Rotation paths and how fast each direction turns (degrees each step)
Each turn is a multiple of 5 degrees from 10 to 175, or 0.
Each row of a path follows its step; steps can be skipped.
Path 1:
step 0: [ -4  -9  -7   6  -3   1   3  -3   0  -3  -4  -1  15   5  -1  -3 -12   1
   6   5   9   5  20   1   4   5   3  -6   4   1  -2  -1  -1  -2   6  -5
   2   5  -8  -5   4   3  -1   4   7  -4  -3 -12  -4 -15]
step 1: [  0  -5  -7  11  -6  -4  -3  -2  -5   3  -7   3   2  -2  -2  -1  -5   2
  15   8  -5   8   5   8  -5  11  -4  -1   1  -1  -9  -4   2  -7   4  -1
 -10   5   5 -10   0   3 -12   7  -6  -2   9  -9  -8  -7]
step 2: [ -4   0  -1   3  -5   6   2  -3   0  -2   0   6   8  -7   6   1  -5   3
  11   4 -16   0   5  -4  -6   5   4  -2 -12  -1 -15   3  -2   4  -4   3
  -7   4  11  -1  -2 -10  -1  -4 -12  -8   7 -13   0   6]
step 3: [ -1   5   4  -6   0   5  -7  -2  -4  -9   0  -5  15  -4   2   3  -2   5
  13  -3  -4  -2   1  -8 -10  -8  -1  -3 -14   6  -7   5  -7   4 -12  -1
  -8   1   3   7  -2   5  11   5  -9   0   2   3 -11  -1]
step 4: [  3  -9   0 -14   0  -5  -4  10   0   3   1   2  11  -1  -2   1  -8  -1
  17   1   5  -3  -6   3 -10   0   4  -6  -4  -5  -1  -3   0  13 -17  -5
   2   1  -3   4  -8  -1   5   9   4   7  -6   4  -4   1]
step 5: [  3   3  -5  -1  -3  -5   5   6   3   6 -17  12   2  -4  -1   7  -2  -7
  14 -11   0   7 -13   6  -2  -1  11  -4 -11  -3   1  -2   2  -4  -5   5
   5  -2  -7   2   1  -2   2   6   6  10  -6   2   4  -2]
step 6: [ -3   4   2  -4  -7   0   1   4  12  -1 -15  -5  14  -6   5  -1  -2 -11
   1  -8   0  -1   1  -1   6  11   7   0  -8   0   8   1 -11  -6   1   1
   5  -6  -9   1   8  -5  -1   5   6   2   2 -11  11  -5]
step 7: [ -9   7  -2  -2  -6  -5   0  -3  -4 -10 -16  -6   8  -5   1  -2  -3   5
   7   1   9   1   0   2  -7   6  -5   7   9  -1  -1   1 -17   0  10  -8
   0   1  -3  -4  12  -1  -4   9  10  -4   1  -4   3  -5]
step 8: [ -7  -5 -13   4  -4  -2  11  -2   1  -6  -4  -1  -6  -4   5   8   2   4
  13  12  -2   0   7   2  -8   9  -1   4   5   5  -2   0  -9   8   2 -13
   0  -3   9  -5   1 -11 -11   6  -3   2  -1   4   7  -5]
step 9: [ -5  -8   0   1   5  12   4   1  -7   2  -9  -4  -7  -6   6   6   3  -3
   9   4  -7   9   1  -5 -11  -5  -2   4  -9  15  -7  -2   0   8   7  -4
   4 -10   9   3   7  -4  -1   2 -13   3   7  -4   1   0]
Speeds:
[-2 -1 -1  1 -1  0 -1  2 -1  0  2  2 -1 -3  3  0  0  1  2  3 -2 -2 -1 -3
  1 -2 -2  3  1  1 -2 -3 -2 -1 -3  0  1  1  3 -2  3  2 -2 -3  0 -4  1  0
  0 -3] | 55
Path 2:
step 0: [ 18  -3   9  10   5  -3   4  -2   2  -1  -2  -3   1  -8  -5  -5  -4  -2
   0  -1  -1  15   7   5  -4   8   1  -1 -12   3  -5   0  -7   4  -6   6
  -6  -1   5  -8  -5   3   8  -8  -8  -1  13   0  -7  -5]
step 1: [ 10   1  -2   1   7 -11   7  -5   3  -5   4  11   7   0  -1   3   1  -1
  -9   1  -5   5   1   4   4   2  -3   2 -10  12  -2  10  -7  10  -4   4
  -8   8  -5 -12   6  -4  12   2 -11  -9   7  -3   2   4]
step 2: [ -1   6  -4   6   7 -11  15   1   6   4   5  -2   9   3   4   3   9  -8
  -8   4  -7  -2  -5   2   9   2   8   8 -16   8  -7  -2 -12  -7   3  -4
  -5   4  -5  -7  -4  -3   1   9   4  -3   5  -3  -1   3]
step 3: [ -2   5  -4  18  -2  -4  16  -1   1   7   5  -1   0  -4  -4  -3   7  -1
  -1   2   0  10   0   8  10   0   5   1 -13  -4  -1 -11   0  -2  10   4
  -5   4   8  -8  -8   5   7  -5   2   5   6  -2  -3  -9]
step 4: [  2   2   1   1  -5   5  12 -11  -3  -5   7   6   7  -8 -10  -2   6   2
  -4  13  -3  10   3  10  16   3  -6   7  -1   0   4   2   1   1   3   8
   4   4   5  -3   0  -2  15  -8  -6  -4   7  -4   1  -5]
step 5: [  0   5   6   2   5   9   3 -10  -6   1   7   1   7 -14   4  -7   9   0
 -10   7 -11  -4  -4  11   6   4  -5  10  -6   4  -7  -1 -14  -6   2   2
   8  -1   1  -3   9  -6   3   6  -2 -10   2  -1   0   3]
step 6: [  2  15   0   8   9   8   9   5  -1  -5   7   2 -10 -10  10  -5   6   0
  -1  -1  -4   3  -4   9  -3  -5  -6   6 -11   4  -7  -9  -7   1   9   3
  -1  -9  11  -4   2   1  -1   8   0   4  11  -1  -6   0]
step 7: [  4   8   6  -3   3   7  16   1  -2  -8   8   7  -6   0   1  -1   5   1
  -7   6   4   8   2   8   5  -8  -6   3  -6  13  -2   4   4  10  -1   7
   0   3   7  -5  -6  -4  -9  -9   1   9   7   1 -11  -3]
step 8: [ 10  -3  10   2   4   0   9  -8  -6   4   2  11   2 -13  -8   3   1  -8
   0   9   5  -3  -6   7   7  -5  -3  10  -4   9  -9   5  -2   1   1   7
   0   7  -4  -8   4 -13 -10  -5   8   0  -3  -1  -5   2]
step 9: [ 14   4  -3   6  -5   1  13  -1 -11   6   0   3   1  -9   1   1   4  -9
  15  -4  -5  -3 -10   5   1   3  -1   5   2   8 -14  -7  -3   3   3  -2
   1  -6   0 -11   2 -11   6   5   6   5   3  -2  -4   4]
Speeds:
[ 1  1 -5 -1 -1  0  0  0  2 -2  0 -3 -1 -3  0  1 -2  2 -3  0  2  1  0 -1
  1  0 -1  1  1  3  3  1 -3  2 -1  1 -1  1  2 -1  1 -4  0 -4  1 -2 -4 -1
  0 -3] | 110
[ 2 -4  3  1  2  2  2 -4 -1 -1  0 -1  0  0  0 -2 -3 -4  0  0 -2  2 -2  0
  0 -2  2 -2  3 -1  2  1  2  0  1 -1 -1  2  4  1 -1 -1 -1 -3  0 -2  0 -1
  3  0] | 90
Path 3:
step 0: [ -1  -6  -5   3  -4  -3   2  -6  -7   5  -5 -11  -3   5  -2   8 -10   4
   3   3  -9   1  -5   4  -3 -17  -3  -7  -2   9  -7  -6   3  -1   5  -1
   1 -11  -3  -2   4 -10  -1   4   4   5   2  -4  -4  17]
step 1: [  3  -4  -1 -10  -9  -2  -1   0  -4  -6  -2  10  -2  10   5  -2 -10   1
   1  -5   2   5  -8 -10  -5  -8   2  -5   1   8  -9   4  -3   0  -8  -3
  -2  -3   3   5   3  -8   6   9  -5 -13   0 -13  -5  10]
step 2: [  8   1   7  -1  -2  -3  -6 -10  -2   5  -7  -1  -9   5  -3   2 -10   3
 -11  -3  -4   6  -5  -2  -6   3  -9   5   9   6  -5   9 -12   8  -1  -8
   4  -3   1   8  -5  -6   0   6   3 -12  -7   6   7   3]
step 3: [  2  -1  -5   7   1  11 -10  -8  -1   2  -1  -9  -5   4   1  11  -3   1
  -3   0 -11  -5   9  -2  -2  -2  -2   1   7  -1  -7   7   1   7  -3  -2
  -3 -15   7  -2 -13  -9  -8   5  -3  -5   2  -8  -8   5]
step 4: [  1   0  -3  -2   3  -6  -8   0   9   1  -6  -9  -2   6   6  -4  -4   7
   0 -13   3   2   8  -9  -4  -4   4  -2  -2  -3  -7  -3   4   0  -5   0
   7  -9  -1   9 -10   3   2   3 -14  -9 -10 -13  -3  -2]
step 5: [  0   9   7   5  -8  -5  -2  -1   1   7  -7  -8  -8   2   5   3  -8   8
  -2   0   7   7   0   5   3  -3   1   3  -2   1  -6 -10   5  17   3  -2
  17  -4  -3   1  -6   1  -7  -1  -3  -8  -4   6  -1  11]
step 6: [  6  11  -1   8  -1   2   2  -4 -11   6  -3   1   3  14   7   3 -11  -3
   5   2  -1   0  10  10   2  -6   3   3  -9   1  -2  -2   5   1   0  -1
   2  -3   6  -7  -2 -12   2   1  -7  -4  -1 -11   2  15]
step 7: [  2   7   5   2   1  -3   5   2   7   7  -5   0  -1   1  14  -3 -16   5
  -3  -9  -4   6   0   4 -10   2  -3  -3  -3  -7  -2   2  -8  -6 -12  -6
   3  -3   2  10  11  -5   8   0  -1  -3  -2 -12  -1  10]
step 8: [  2  -1   2   1  -3   0  -1   2   7  14  -6  -6  -8   4   7   7  -2  -1
   0  -4  -7  10  -4   8  -2  -2  -6  -7   7   7  -6   4  -8   7  -2  -5
   8 -10   5  -9   8   5  -7  13   6  -5   4  -2   5   6]
step 9: [  9  -7  -6   2  -6  -8  -2 -11   2   3   8  -8  -5  10   5   6 -11   1
   4   2  -6   3   7  -4   3 -11   2  -9   1   8  -7  13  -1  -3   1   7
   6  -7   8  -1   1  -6   5   8  -7   3   2  -4  -4   2]
Speeds:
[-1  2  3  1  2  3  1  0  1 -1  0 -3  1 -1  0 -1  1  0  0 -3 -2  2  2  1
 -3  3 -3 -1  2  0  0  1 -3 -1  0 -1 -2 -4  3  1  0  1 -4 -2  1  3  1 -4
  2 -2] | 80
[ 0  2  0  5  1  5  2  0  2  0 -2 -1 -1  2  2 -2 -1  2 -2 -1  4 -2  0  1
  2  4  1  0 -2 -2  2 -4  2  1  1 -1  0 -1 -1 -1 -3  0  1  2 -3  0  0  0
  1 -2] | 40
Path 4:
step 0: [-10   7  -1   5  -3   2   6   9   4  -2  -3   5   1  13  -9  -1   4   6
  -6   5  -3   4  -2   0   7   3   0  -3   6  -1  -1  -1  -2   1  -9  -5
   2  -5  -3  -8   0  -7   8  12  -7  12   3 -11  -7 -17]
step 1: [ -9  -2  -2   7   0   6   6  -9  -5   2   5  13  -8   1  -5  -5   4  -9
   6 -12  -9   3  -7  -9  11  -1   2   8  -5   2   5   6   4   5  -3  -5
   0  -2   4  -1  -2   6   0   6  -3  -2   0  18   1  -7]
step 2: [ -7  -4  10 -13   8   2  -3   2  -8   1   7   6   1   1  10  -5  -1   0
  -3 -14  -7  -2   2   2  -6   4   8   1  -6  -1  -2  -5  -7   3  11   3
  11  -2  -1 -12   6  -4  -6  -3  -7   5  -3   1 -14   1]
step 3: [-10  -2 -12 -11   0   0   4  -6  -1   5  -8   5   4  -3  -4  -1 -10   1
  -1  -1   7   6  -1  -1   4  10  -2  -1   9 -10  -3   3  -3  -3  16  -5
  -1  -5  12  10   1  -6   0  -6   2  13  11  -5  -3  -3]
step 4: [  1   3  -6   5  -5  11  -3   1  -7  -1  -8   0 -10  -7  10   5   4  -3
   8 -10   7  15   3  -1   5   0  -5  -9  -2   1  -8   3  -1  -4   2  -9
   8  10 -12   1 -11  -1  -4   2   6  -1   9   4  -3   2]
step 5: [ 10   8   7   2   7  16  -4  -2   5  -5   0  -2  -3  -9  14   0   1   5
   0  -4  -3   5  15   9   6  -4   6   9   4  -2   5   2  -2 -11  -3   1
   4 -12   7   1   6   1  -6   1   1   4  -4  -8   3  -5]
step 6: [ -3   1   6  -2   4  -7  -6   6  -9   5  -5  -4   8   0  -1  13   4  -2
  -1   3   8   2   8 -14   5   1  -4  16  -9   4  -2   5   7  -5   1  -3
   1   4   8  11   3   6   4   1  -7  13  -5  -4   4   5]
step 7: [  7  -8  -1  -8  -2  -1 -14   5   1   3   3  -8  -1  -4   6   8  -2 -14
   4   6  -5   1  -4   0  -1 -14  -6  -2   3   7 -11   6   1  12   9   0
   8  -3   2  -2  -3   0   4  -1   3  -4  -1   2  13  -9]
step 8: [ -3  -4   3   3  -6   3   1  -4  -5   2  -2   6   7  -4   8   0  -3  14
   0   3   3   5  -1   3  -5  -1  -4  -8   6  12  -8  -9   8  -2  -5   1
  -8  -9  -2  -1   0  -5  -1 -13  -6  -4 -14 -13  10  -7]
step 9: [  5   1 -13   1  -4  -8  -2  -5  -9  -8  -8   3   3   4  -8  -6  -6   2
   1   3  15   6  -3  -2   8 -14  -7   7  -6  -4  -4  -1  -3   6 -13   4
   0  -2   2  -1   8  -4   0  12  -4  -5  -9  -4  -3   2]
Speeds:
[ 0  0 -3 -1  0 -2  0  1  1  1 -3 -1  2  3 -1 -2 -3  1 -4  1  0  3  0  0
  2  3  3  1 -3  0 -1 -2  2 -3 -1 -3 -3 -2  0  1  1  1  0  0 -4  2  3  0
  3  0] | 130
[ 3 -1  0  2  0 -1 -1  3  2 -1  2 -5  3 -1  1  2  0  2  2  0 -1  3  2  2
  0  0  1  2  2  0  0 -1  4 -1  2 -1  2  2  0  5 -1  1  2  1 -1 -1 -2 -1
  0 -1] | 40
Path 5:
step 0: [  7  -3  -5  -4  -6   9  -3  -8  -7  -2   2   1   8  -8   7   0   4  12
   3  -1   5  -3  -1  -5   2   4   1   4  -7   2   1  15  -7   5  -1  15
   0  13 -20   3  -6   8   9   2  -1  11  11   2   1  13]
step 1: [ -4  -5   7   8   6   6   4   8   3   4  12  -1  -6   9  16 -16   7   4
   6 -11  -5  14  -2  -5  -2  -6   2   7  -4  -4  19   3   0  -1  -7  -1
  -5  -4   8   2  -7  -1   4   4  -1  11   6   2   6  -3]
step 2: [ -2  -9 -12   7  -2  -3   2   5   3   1  -7   2   7 -10   2  14  -3  -3
   6   6  -9  16 -12   3  -3   2  10   0   2  -6  14  14  -6  -5   4   1
   4  14   3  -3   7  10   1   1   8  -2   1  -7  -6   0]
step 3: [ -3  -3   1  -2  -2  -7   6  -4   0 -11  -8  -6   7   3   1  -8   5   2
 -13   0  -1  -1  -7  -6   0  -6   5   1   7 -19   8   4   3  11   6  12
  -7   8  -7  11  -4 -17  -4   6  -4  13   0   1   1  11]
step 4: [  4 -12  10   5  -6   4  -7   7  14  -7   5  -3  -3  11  -8   2   7   7
  13   6 -15  -7  -8  -3 -11  -3   5   3   0 -10   7   2  -8  -5  -4   5
   1 -13   5   3   0  -5  -1  -8   4   1   5 -12   0 -10]
step 5: [  5  -3 -14  -4  -7  -9   6  -8   3   1  -5  12  -2   2  -6   9  -5  12
   5   9   3   1 -16  -3   5  12  -4   6 -16   2   1  14  -2  -2   0  11
   4   3  -3   5  -3  -7   7  -1   6  11  -2   9  -1   3]
step 6: [ -3  -6   5 -10   2   7   4   0   4 -12   7   4   2  -4  -4 -12   4   1
   3 -12  16   1  -7  -1 -15   1  -3   3  -1  -4  17  -9   1  -2  -2   3
 -11   0   0  -5  -2  -6   1   2   1  18  13   5   3  -6]
step 7: [  1  -8  -1  -2   0   0  -5   7   7   6   5  -7   2  -1   9   9 -12   0
  10  -6  -5  -9 -10  -2  -6  -9  -6   6  -9  -1   8  14 -18  -1  11  -4
   7   7   4  -8   8   7   5   6   9   6  -1  -9   7  -2]
step 8: [ -1   0  -2  11  -6   7  -1   0   4   1  -1   4   2  -2   8   0   6   1
  10   8  10   2  -6 -15   8  -2   5   1  11   4   9   9   7  14   5  13
  -4  10 -13  -4   2  -8   0   6   0  12   1  11   5  11]
step 9: [ 17 -10   1  16   0   9  -1 -10   4  -2   5  -1   1   2   8 -11  11  -1
  -2  -3 -12  -1  -8   1  -8  -9  12   3  -4  -5   9   1  -2 -10   2   2
 -10  -3   5  -1  -2   4   1   8  -6   8   7  -6  -6 -10]
Speeds:
[-1 -2  0  3 -4  1  1  0 -1  0  4  0 -1  2  1 -2 -1  1  2  3 -1 -3  3  1
 -2  0  3  2  1  2 -4  3  2  1 -3  3  3  0 -1 -1 -1 -1  2  1 -1  1 -1  0
  1 -1] | 90
[-2  0 -1 -1 -1  2  0  1  1 -2  1 -1 -2 -3 -2 -1  3  0 -3  1 -1  0 -2  0
  2 -2 -5  2 -1  2  2  0  4  1 -1  2  4  1 -1  2  1  3 -3  0 -4  3 -3  0
  0  0] | 140
[ 0 -5  2  1 -1 -3 -3 -1  5  2  1  0  1  2 -1  0 -3 -1  0 -1 -4  0  0  3
  0 -1 -1 -2 -2  4  2 -1  1  0 -1 -2  2  2  2 -1  0  1 -1 -1  0 -1  0 -3
  2  1] | 135
Path 6:
step 0: [ 12  18 -10   6   3  -4  -5  -8  -2  -2  -4   0  -1   6   2  -5  -6  -5
   2  -7   0   0  11  -3 -10  -3   7 -11 -10  -3 -11   5   4 -15   3   2
   6   4   9   3   7 -10   4  -3  -4   0  -4  -5   9   4]
step 1: [-12  -7   4  -9   8  11   8   7  -5   4   6  -4  10   1  -4   3  -1  13
  -2  -3 -12   3   0   1  -3  -3  -7  -1  -6   0  -2  14 -11  11  -4  -1
  -3  -6  -3   4  -5  -4   2  13  10  -2   5  -1  -4 -13]
step 2: [ 10   1  -1   0  -6  -3 -10  -1  -1  -2   0  -8   0  -1  -1  -2  -4  -8
  -5  16 -10   3  -7  -3   2   2   2  -2  10  -1   4 -15   8  -2  10   2
  -1   1  -5   4   5   1 -18   0   0  16   3   7 -12   9]
step 3: [ -6  -1   4   5  10  -5   1  -7  -2   2   2   7   6  -9  -8  -5   0   0
  12  -6  12   4   2   1  -4   3   3   2  -5   7  -2   3   1 -14  -7  11
   5   3   1  -5 -15  16   2   0   5 -12 -12   8   6   5]
step 4: [  6  -6   4   0  -8  -4   5 -11  -5  -3   3  -3 -13   0  -1   4   0   4
 -10  -4  -7  -9  -6  -7 -10   6   2   1  -4   0   4  13  -5   3  -2   1
 -11   6  -1  -8   7 -15   9 -10  -5   0  12  -5  -8  -6]
step 5: [ -5   7   6  -7   4   8   8   4  17  16  -3   3  -3   1  12  -9 -15  -6
   3   0  -8  -2   1   5   4 -10  -8  -2   3  -4   5 -12   0  -8   3  -3
  10   1   2   4   6   1  -4   9   6   1  -4  -2   2  -6]
step 6: [  4 -10   2   8   3  -7  -3   5   3  -5   4 -12   3   7  -2  13  16   2
   1   6   5   8   1  -7   6  -8  -8  11   4  -2  -8   2   5  10 -13   9
   0   0  -8   3  -4  -5  -2  -1   0  -5 -11   6  -4  11]
step 7: [  3  12   0   5  -7   9   4 -13   6  -4   2   3  -5  -1 -11  -3  14  -6
   9   0   1   3  -5   9  -5  15  10 -12  -4  -3   6  -7  -6  -1   8  -4
  -2  -8   2   2  -3   2   4 -14   1   7  -1  -2   6  -4]
step 8: [-12  -9   3   3  -7   1  -1   5   1  -3   5   7   7  -1  17   2 -14   6
   2 -13   5  -3   4  -4   2  -1   1  10   1   6   3  -1  -1   5   7  -3
  -5   8   0 -10 -12  -6   3  15 -11   1   1   5   0  -9]
step 9: [  9  -1  -3 -16   6  -6  -4  -8   0  -6  -6  -3  -8   2   3   1   2  -4
  -2   5   3   0   7  -2  14  -1  -3  -4  -3 -15  -2   4  12  -7   1   5
  -2  -4  -8  14  15   1  -3   1 -10  -6   5 -12  -3   3]
Speeds:
[-1  0 -1  1 -2 -4 -1 -2  1  2 -1  1  2  2 -1  3  3  1 -6  1 -1  2 -4 -3
  2  0  1 -1  1 -2 -2  0  0  1  2  2 -2  4  0  0 -1 -1  1  1 -1 -2  4  0
 -1  0] | 155
[-1  1 -2  0  0  3 -2  1 -1  3  5  0 -3  1 -1 -1 -1  1  0 -1  0  0  3 -2
  2 -1 -1  0 -2 -2  0  0  5  0  0  0  1  3  1  0  1 -2  2  0  1 -1  3  0
 -2 -5] | 90
